Each row has a name. Each piece below is followed by the name of the row it came from, unless a question asks for something else. Each question is about the rows just above it.

[158 187 176 132 130 153  56 131 213 173  58]  <42>
[139 169 151 108 123 134 154 138 171 148  79]  <144>
[155 120 106 142 152 156 183 132 213 177  56]  <108>
[132 181 138 121 129 132 132 128 146 135 104]  <67>
[132 144 182  57 129 131 132 128 146 135 104]  <152>
[132 144 138 121 129 132 132  94 111 115 141]  <115>
The one value in <115> and <42>:  [132]
Shared by <115> and <144>:  [138]
Shared by <67> and <42>:  [132]

[ 71 138 121  58 147  81 127 121 119] = <44>
[102 116  92 117 102  71  74  73  83] = <131>
[ 71 138 121  58 147  81 127 121 116] = <71>
[ 96 126 105 113 110 122 107 102 124] = <51>
[ 96 126 105 113 110 122 107 102 109] = <112>
[ 91 134 104 105 116 113 103  96 107] = <93>
[ 92 117 108 109 114 125 110 107 106] = <139>
The one value in <131> and <93>:  [116]
Where do [102 116  92 117 102  71  74  73  83] appear?  <131>
Which row holds [ 96 126 105 113 110 122 107 102 124]?  <51>
which: [ 91 134 104 105 116 113 103  96 107]  <93>

[121 138 128  86 183 114 126 105  89 131 136 114 114 167 123 105 107 136
 163  80] = <65>
[176 118 118 113  94 149 104 134 127 146 128 138 134 139 109 141 155 128
 127 164] = <75>
[138 102 117 141  84 100 146 115 170 121 141 126 126 110 138 153 134 110
 120 147] = <41>
[ 94 131 119 102 199 144 131 125  66 131 132 143 115 157 117 128 154 133
 138  95] = <122>
[134 135 130 150  66 101 141 104 201 129 154 129 138  87 160 127 118 135
 143 144] = <23>
[114 107 127 122 135  79 120 145 144 121 144 125 128 111 121 132 137 144
 137 116] = <79>
[138 102 117 141 193 100 146 115 170 121 141 126 126 110 138 153 134 110
 120 147] = <128>
[ 94 131 119 102 199 144 131 125  66 131 132 143 115 157 117 128 154 133
 138  95] is in which row?  <122>
The one value in <65> and <23>:  [138]

[ 97 195 113  80  91  81] : <16>
[ 97  81 113  80 111 111] : <81>
[ 97 195 113  80 130 142] : <18>
which: [ 97 195 113  80 130 142]  <18>
The row with [ 97 195 113  80  91  81] is  <16>

[140 139 133 134 119 135 162 118] -> <46>
[ 55 134 127 108 161  95 121 162] -> <121>
[155 113 133 140 108 146 135 161] -> <48>
[121 130 126 128 140 128 128 132] -> <8>
The one value in <8> and <48>:  [140]
Shared by <46> and <8>:  [140]
Which value is in both <48> and <8>?  [140]

[100 130 118 107 122 108 110 117 121] = <69>
[140 101 128 125  76 141 102 106 112] = <179>
[120 139 120 117 125 130 114 138 123] = <177>
[134 152 146 114 123 121 134 114 125] = <212>
[108 126  75  98 196 182  99  87 123] = <114>
[123 125 127 123 109 120 132 141 136] = <166>
[126 135  85 113 118 130 132  98 134] = <158>
[139 126 127 143 132 127 135 133 128] = <111>
[123 116 124 122 128 128 125 103 126] = <160>
[132 124 119 108 105  76 119 109 128] = <21>
[137 131 132 131 117 122 138 127 131] = <101>
[121 149 119 118 124 110 128  75 128] = <68>
The one value in <114> and <68>:  [75]
Shared by <68> and <158>:  [118]

[ 74  76 128 125 104] : <142>
[133 120 128 135 132] : <96>
[202 128 132 132 118] : <88>
[ 91 141 147 124 126] : <145>
[ 91 141 130 132 128] : <6>
The one value in <96> and <142>:  [128]
The row with [202 128 132 132 118] is  <88>
which: [ 91 141 147 124 126]  <145>

[125 125 124 177 121 126 126 129 125 125 129 127]  <63>
[126 122 130 153 125 121 125 138 123 127 128 120]  <106>
[120 117 150 199 121 113 127 197 121 131 129 111]  <64>
[129 134  98  79 132 138 123  44 130 118 127 141]  <167>
[134 121 127  44 146 119 123 146 121 128 129 118]  <102>
[124 128 120 188 112 131 126 118 127 122 129 132]  <78>
[124 125 128 177 119 125 126 127 125 125 128 125]  <62>
Which row holds [134 121 127  44 146 119 123 146 121 128 129 118]?  <102>
which: [124 128 120 188 112 131 126 118 127 122 129 132]  <78>
The row with [120 117 150 199 121 113 127 197 121 131 129 111] is  <64>

[134  66 102 104 125 127] -> <27>
[117  53 140 129 123 105] -> <110>
[103  89 132 137 124 146] -> <24>
[134 141 126 121 126 140] -> <35>
[119 104 131 129 124 107] -> <168>
[128 169 141 124 126 127] -> <85>
[159  66 146 103 125 127] -> <148>
[159  66 146 125 125 196] -> <103>
Shared by <168> and <110>:  [129]
The one value in <168> and <24>:  [124]
The one value in <35> and <110>:  [140]
Where do [103  89 132 137 124 146] appear?  <24>

[134 166 154 164  96 170  87 123] = <194>
[147 173 163 111 153 124 124 105] = <37>
[127  93 126 144 132  88 171  79] = <31>
[142  92 136 179  91 101 167  97] = <129>
[174 139  94 154 190 143 103 127] = <43>
[173 126  46 106 139 124 165  83] = <29>
[153 105 105  98 173 106 154  62] = <151>
[153 105 105  71 140 106 154  62] = <134>
[180 100  77  87 193 124 151  48] = <126>
[122  86  79 130 138 125 149 122] = <84>
Where do [127  93 126 144 132  88 171  79] appear?  <31>
Shared by <43> and <151>:  [154]
Which value is in both <151> and <43>?  [154]
Shared by <43> and <29>:  [139]
The row with [180 100  77  87 193 124 151  48] is  <126>

[115 103  91 133 126 142 128  76 142 161 113 137 108 115 117  96 176 152
 167  90 131 112 112 177 101 197 107 162 205 112 146] = <70>
[130 132 137 123  90 122 120 103 148 147 126 130 133 124 138 111 145 137
 145 111 127 144 108 144 105 150 111 168 162 122 135] = <186>
[129 143 122 113 106 134 138 111 137 143 133 122 109 139 134 106 143 125
 152 128 146 146 126 147 124 150 118 134 156 119 149] = <66>
[102 121 132 167 121 126 111 105 117 103 145 138 158 114 136 146  79 118
  99 155 127 114 119  77 134  94 129 112  97 107 119] = <10>
[156 125 111 108 170 128 138 170 108 133 126 135 116 143 123 138 165 130
 144 113 135 128 122 171 124 123 135 139 152 155 124] = <20>
[156 125 111 108 170 128 138 170 108 133 126 127 116 143 123 138 113 130
 144 113 135 128 122 171 124 123 135 139 152 155 124] = <38>
[135 135 112 119 110 126 125 119 140 146 135 150  99 125 133 102 141 145
 149 110 136 145 120 148  94 143 118 143 155 119 127] = <104>
[123 133 120 111  88 134 121 107 128 149 133 126 115 145 132 106 147 135
 139 120 143 142 122 149 109 140 112 151 155 114 127] = <15>
[156 125 111 108 170 128 138 170 108 133 126 135 116 143 123 138 165 130
 144 113 135 128 122 171 124 123 122 175 192  97 147] = <77>
[123 133 120 111  88 134 121 107 128 149 133 126 115 145 132 106 147 135
 139 120 138 150 127 143 111 155 113 157 149 130 129] = <95>
which: [129 143 122 113 106 134 138 111 137 143 133 122 109 139 134 106 143 125
 152 128 146 146 126 147 124 150 118 134 156 119 149]  <66>
which: [156 125 111 108 170 128 138 170 108 133 126 135 116 143 123 138 165 130
 144 113 135 128 122 171 124 123 135 139 152 155 124]  <20>

[104 127 182 162 112 207 149 138 105 169] : <60>
[152 208 142  49 161 133 173 207 155  64] : <99>
[155 158  77  45 207 197  49 156 108 188] : <105>
[152 208 142  49 161 133 173 207 155  64] is in which row?  <99>
Shared by <60> and <99>:  [207]
Shared by <99> and <60>:  [207]
The one value in <105> and <60>:  [207]

[ 67 107 113 165  89] : <125>
[ 61 155 177  51 197] : <74>
[116 141 133 122 214] : <12>
[177 112 102 173  87] : <91>
[218  96 112 214  40] : <76>
[147 121 119 213 113] : <162>
[176 120 100 165  89] : <161>
[165 140 176 166 179] : <147>
[177 112 102 173  87] is in which row?  <91>
Which row holds [165 140 176 166 179]?  <147>
Which value is in both <76> and <12>?  [214]
The row with [ 67 107 113 165  89] is  <125>
The one value in <91> and <76>:  [112]

[121 152 171 137 123  95 120 119 132 132 157 121 105 120 118]  <33>
[122 152 116 120 155  97 121 106 110 136  67 125 109 130 148]  <34>
[122 152 116 120 155  97 120 106 110 136  67 125 109 130 148]  <50>
[144  54 133 167 146 203 147 133 128 159  36 119  92 126 145]  <22>
which: [144  54 133 167 146 203 147 133 128 159  36 119  92 126 145]  <22>
[121 152 171 137 123  95 120 119 132 132 157 121 105 120 118] is in which row?  <33>
Which row holds [122 152 116 120 155  97 121 106 110 136  67 125 109 130 148]?  <34>
which: [122 152 116 120 155  97 120 106 110 136  67 125 109 130 148]  <50>

[128 132 125 129 126 129] -> <28>
[125 131 137 127 132 126] -> <86>
[154 131  60 189 132 120] -> <55>
The one value in <28> and <55>:  [132]
The one value in <55> and <28>:  [132]

[137  51 123 132 126] -> <140>
[129 129 137 126 142] -> <9>
[120 132 133 118 155] -> <61>
[ 47 139  51 123 159] -> <56>
[ 81 126 107 101  50] -> <136>
[ 85 143  80  85 181] -> <130>
[182 123 172 166 112] -> <40>
[ 69 135 102  83 124] -> <87>
Which value is in both <40> and <56>?  [123]
[ 47 139  51 123 159] is in which row?  <56>
Which row holds [182 123 172 166 112]?  <40>
The row with [ 85 143  80  85 181] is  <130>

[152 172 159 125 163 160 164 131 158 149 170 135 133 168 168 143 144 157
 164 180 142 133 143 142 154 200 155 166 138 123 132 154 179 159 134 152
 157 126 148 140 126 137 134 136 143 137 139 149 151 132 125 133 150 132
 127 117]  <36>
[141 116 164 137 120 143 155 155 176 136 134 157 130 136 139 190 157 162
 139 131 144 140 139 138 130 102 160 149 170 156 153 150 118 163 149 150
 147 164 135  83 118 144 112 121 118 110 121 160 138 139 137 138 139 131
 124 110]  <73>
[141 147 119 142 132 129 134 146 123 148 114 147 154 127 131 138 140 132
 133 123 139 147 149 147 138 109 134 127 146 160 144 144 121 140 147 141
 129 153 151 161 158 158 137 146 153 144 155 145 136 148 158 150 130 150
 149 147]  <11>
which: [141 116 164 137 120 143 155 155 176 136 134 157 130 136 139 190 157 162
 139 131 144 140 139 138 130 102 160 149 170 156 153 150 118 163 149 150
 147 164 135  83 118 144 112 121 118 110 121 160 138 139 137 138 139 131
 124 110]  <73>
[152 172 159 125 163 160 164 131 158 149 170 135 133 168 168 143 144 157
 164 180 142 133 143 142 154 200 155 166 138 123 132 154 179 159 134 152
 157 126 148 140 126 137 134 136 143 137 139 149 151 132 125 133 150 132
 127 117] is in which row?  <36>

[143 130  89 162 152 157]  <49>
[155 134 112 102 112 180]  <94>
[121  97 166 102 157  61]  <80>
The row with [121  97 166 102 157  61] is  <80>
[155 134 112 102 112 180] is in which row?  <94>

[109 123 102 132 153 114 134 133 129 122 143  98 118 122 136 121 119 133
 140  99 122 105 112 115 154 109 137 120 137 118 139 127 143 101 117 156
 103 102 143 114 132 145 123 112 151 133 107] = <59>
[ 91 106 108 155 174 130 155 153 149 145 156  91 101 109 126 113 119 153
 159  73 109  87  86  99 155  91 131 118 157 103 160 112 165  99 100 174
  81  95 164  97 150 167 119 102 157 155 118] = <98>
[ 91 106 108 155 174 130 155 153 149 145 156  91 101 109 126 113 119 153
 159  73 109  87 109  99 155  91 108 118 178 101 181  87 185 111  74 176
  57  81 185  78 113 148 110  74 142 188 152] = <17>
[ 91 106 108 155 174 130 155 153 149 145 156  91 101 109 126 113 119 153
 159  73 109  87 109  99 155  91 108 118 178  85 181  87 185 111  74 176
 153  74 185  78 166 185 110  74  87 188 152] = <135>
[ 66  86 133 183 185 161 180 174 112 172 165  90  84 100 108 108 122 177
 176  54 100  80 110  82 180  66 114 117 176  92 179  93 183 114  81 179
  61  80 182  86 165 184 116  84 148 182 148] = <13>
Where do [ 91 106 108 155 174 130 155 153 149 145 156  91 101 109 126 113 119 153
 159  73 109  87  86  99 155  91 131 118 157 103 160 112 165  99 100 174
  81  95 164  97 150 167 119 102 157 155 118] appear?  <98>
[109 123 102 132 153 114 134 133 129 122 143  98 118 122 136 121 119 133
 140  99 122 105 112 115 154 109 137 120 137 118 139 127 143 101 117 156
 103 102 143 114 132 145 123 112 151 133 107] is in which row?  <59>
which: [ 91 106 108 155 174 130 155 153 149 145 156  91 101 109 126 113 119 153
 159  73 109  87 109  99 155  91 108 118 178  85 181  87 185 111  74 176
 153  74 185  78 166 185 110  74  87 188 152]  <135>

[114 173  64 178 137  74  93  66 116  97  84  78 173 162 112  84 153 107
  41 107  68  94  97 103 101] -> <127>
[ 75 132 184  48  79  65  56 187  99  40 178 162  94  83  78  69  72 114
 154 157 181  90  40 162  44] -> <109>
[130 104 124 121 131 113 132 119 135 108 113 134 102  95  57 115  63  42
  93  85  59 102 136 118 128] -> <72>
[112 118 100 105  82 117  84 115  76 142 125  78 137 111  80 123  85  73
 117 108  89 112 135 127 129] -> <119>
[114 173  64 178 137  74  93  66 116  97  84  78  81  83 145  50 143 150
  82  88 128 132  81  81  94] -> <47>
[130 104 124 121 131 113 132 119 135 108 113 134 102  98 136 109 118 135
 117 110 130 130 116 108 120] -> <157>
Which row holds [130 104 124 121 131 113 132 119 135 108 113 134 102  95  57 115  63  42
  93  85  59 102 136 118 128]?  <72>
which: [ 75 132 184  48  79  65  56 187  99  40 178 162  94  83  78  69  72 114
 154 157 181  90  40 162  44]  <109>
Where do [114 173  64 178 137  74  93  66 116  97  84  78 173 162 112  84 153 107
  41 107  68  94  97 103 101] appear?  <127>
which: [130 104 124 121 131 113 132 119 135 108 113 134 102  98 136 109 118 135
 117 110 130 130 116 108 120]  <157>

[ 94 202 202 145 126] -> <132>
[185 176 170 128 102] -> <2>
[ 94 114 184 172 187] -> <185>
[ 79 192 192 126 147] -> <89>
[ 69 141 141 137 140] -> <192>
[ 71 184 184 128 151] -> <164>
[130 108 108 202 160] -> <133>
[157 149 149 202 116] -> <3>
[157 141 149 205 150] -> <107>
[149 170 129 192 102] -> <176>
Which value is in both <164> and <185>?  [184]
The one value in <164> and <2>:  [128]
Which value is in both <192> and <107>?  [141]
The row with [157 149 149 202 116] is  <3>

